[[ 4.81 -1.89 -8.03 -7.42]
 [-6.02 -0.43 -4.70  1.52]
 [-4.38  5.08 -2.71  8.02]
 [-4.03  6.15  6.67  0.63]
 [ 5.09 -4.91  6.19 -0.37]
 [-1.24 -5.59  1.57 -3.35]
 [ 1.36 -7.69  5.01 -7.31]
 [-0.28 -5.87 -1.11 -3.02]
 [ 5.70 -7.13  2.05  6.88]
 [ 1.18 -3.27  4.45 -1.66]]
=>
[[-7.42  1.52  8.02  0.63 -0.37 -3.35 -7.31 -3.02  6.88 -1.66]
 [-8.03 -4.70 -2.71  6.67  6.19  1.57  5.01 -1.11  2.05  4.45]
 [-1.89 -0.43  5.08  6.15 -4.91 -5.59 -7.69 -5.87 -7.13 -3.27]
 [ 4.81 -6.02 -4.38 -4.03  5.09 -1.24  1.36 -0.28  5.70  1.18]]

[[ 0.27  0.36  0.27  0.36 -0.24  0.18]
 [ 0.81 -0.75 -1.03 -0.83  0.33  0.71]
 [-0.08  6.47  1.11 -0.37 -1.92  0.51]
 [ 0.00  0.41  0.52  0.50 -0.03 -0.50]
 [ 0.90 -0.97 -1.87 -0.99  1.34  0.55]
 [ 0.10 -3.30 -0.87  0.00  1.49  0.00]
 [ 0.00  1.01  0.20  1.13  0.27  0.00]
 [-0.98  0.33  0.03  0.58  0.00 -1.10]
 [-1.04  0.67  1.49  0.71 -0.97 -0.64]
 [-0.29  0.49  0.49  0.00 -5.46  0.00]]
=>
[[ 0.18  0.71  0.51 -0.50  0.55  0.00  0.00 -1.10 -0.64  0.00]
 [-0.24  0.33 -1.92 -0.03  1.34  1.49  0.27  0.00 -0.97 -5.46]
 [ 0.36 -0.83 -0.37  0.50 -0.99  0.00  1.13  0.58  0.71  0.00]
 [ 0.27 -1.03  1.11  0.52 -1.87 -0.87  0.20  0.03  1.49  0.49]
 [ 0.36 -0.75  6.47  0.41 -0.97 -3.30  1.01  0.33  0.67  0.49]
 [ 0.27  0.81 -0.08  0.00  0.90  0.10  0.00 -0.98 -1.04 -0.29]]

[[ 1.75  3.21 -7.03 -2.97]
 [ 4.43  4.19 -8.10 -2.78]
 [ 0.78  3.66 -7.72 -2.31]
 [ 7.68  2.28 -5.76 -6.64]
 [-2.40  1.87 -5.09  0.90]
 [ 1.78  3.23 -7.73 -2.59]]
=>
[[-2.97 -2.78 -2.31 -6.64  0.90 -2.59]
 [-7.03 -8.10 -7.72 -5.76 -5.09 -7.73]
 [ 3.21  4.19  3.66  2.28  1.87  3.23]
 [ 1.75  4.43  0.78  7.68 -2.40  1.78]]

[[-5.75  1.51 -3.63  3.08  2.23  6.39]
 [-2.31  2.83 -4.90  2.95 -0.33  4.03]
 [-2.41  3.43 -3.90 -1.61 -1.29  4.52]
 [-3.43  4.99 -1.87  6.06 -7.60  0.74]
 [-1.52  0.43 -4.05 -4.88  3.99  3.53]
 [-2.13  3.99 -4.62 -0.02 -2.27  2.24]
 [ 3.79 -2.47  5.41 -0.65  2.80 -3.19]
 [ 4.79 -3.03 -5.14 -7.96  5.68  0.57]]
=>
[[ 6.39  4.03  4.52  0.74  3.53  2.24 -3.19  0.57]
 [ 2.23 -0.33 -1.29 -7.60  3.99 -2.27  2.80  5.68]
 [ 3.08  2.95 -1.61  6.06 -4.88 -0.02 -0.65 -7.96]
 [-3.63 -4.90 -3.90 -1.87 -4.05 -4.62  5.41 -5.14]
 [ 1.51  2.83  3.43  4.99  0.43  3.99 -2.47 -3.03]
 [-5.75 -2.31 -2.41 -3.43 -1.52 -2.13  3.79  4.79]]

[[ 1.00  4.27  0.87  0.81  0.76 -2.38  1.53 -2.34 -2.33 -0.74 -1.34 -2.21
  -0.20  3.57  0.48  0.83]
 [ 3.76 -0.28  0.13 -2.49 -0.82  3.56 -6.35  4.06  3.77  2.40  3.26  0.52
   3.45  3.79 -3.02 -1.99]
 [-5.04  3.82  4.66  0.50  4.00 -1.64 -1.93 -1.82 -1.64  0.01 -0.48 -2.47
   1.63 -0.66  2.18  5.67]
 [-2.06 -4.20  0.37 -1.26  0.09  1.94 -4.88  2.15  1.94  0.80  1.04  1.66
   2.41 -4.10 -0.82 -0.28]]
=>
[[ 0.83 -1.99  5.67 -0.28]
 [ 0.48 -3.02  2.18 -0.82]
 [ 3.57  3.79 -0.66 -4.10]
 [-0.20  3.45  1.63  2.41]
 [-2.21  0.52 -2.47  1.66]
 [-1.34  3.26 -0.48  1.04]
 [-0.74  2.40  0.01  0.80]
 [-2.33  3.77 -1.64  1.94]
 [-2.34  4.06 -1.82  2.15]
 [ 1.53 -6.35 -1.93 -4.88]
 [-2.38  3.56 -1.64  1.94]
 [ 0.76 -0.82  4.00  0.09]
 [ 0.81 -2.49  0.50 -1.26]
 [ 0.87  0.13  4.66  0.37]
 [ 4.27 -0.28  3.82 -4.20]
 [ 1.00  3.76 -5.04 -2.06]]

[[-5.43 -2.79  6.44 -1.86 -1.61  2.33  6.00 -5.63  0.31  0.28  5.78 -6.16
  -1.02 -0.43 -5.14  5.87]
 [-3.60  2.89 -5.60 -3.22 -2.95 -6.13 -0.35  1.45 -3.82 -4.85 -4.75 -3.68
   5.00  2.77  3.40 -2.89]]
=>
[[ 5.87 -2.89]
 [-5.14  3.40]
 [-0.43  2.77]
 [-1.02  5.00]
 [-6.16 -3.68]
 [ 5.78 -4.75]
 [ 0.28 -4.85]
 [ 0.31 -3.82]
 [-5.63  1.45]
 [ 6.00 -0.35]
 [ 2.33 -6.13]
 [-1.61 -2.95]
 [-1.86 -3.22]
 [ 6.44 -5.60]
 [-2.79  2.89]
 [-5.43 -3.60]]

[[ 6.15  2.82 -7.26]
 [-0.40  3.71  3.34]]
=>
[[-7.26  3.34]
 [ 2.82  3.71]
 [ 6.15 -0.40]]
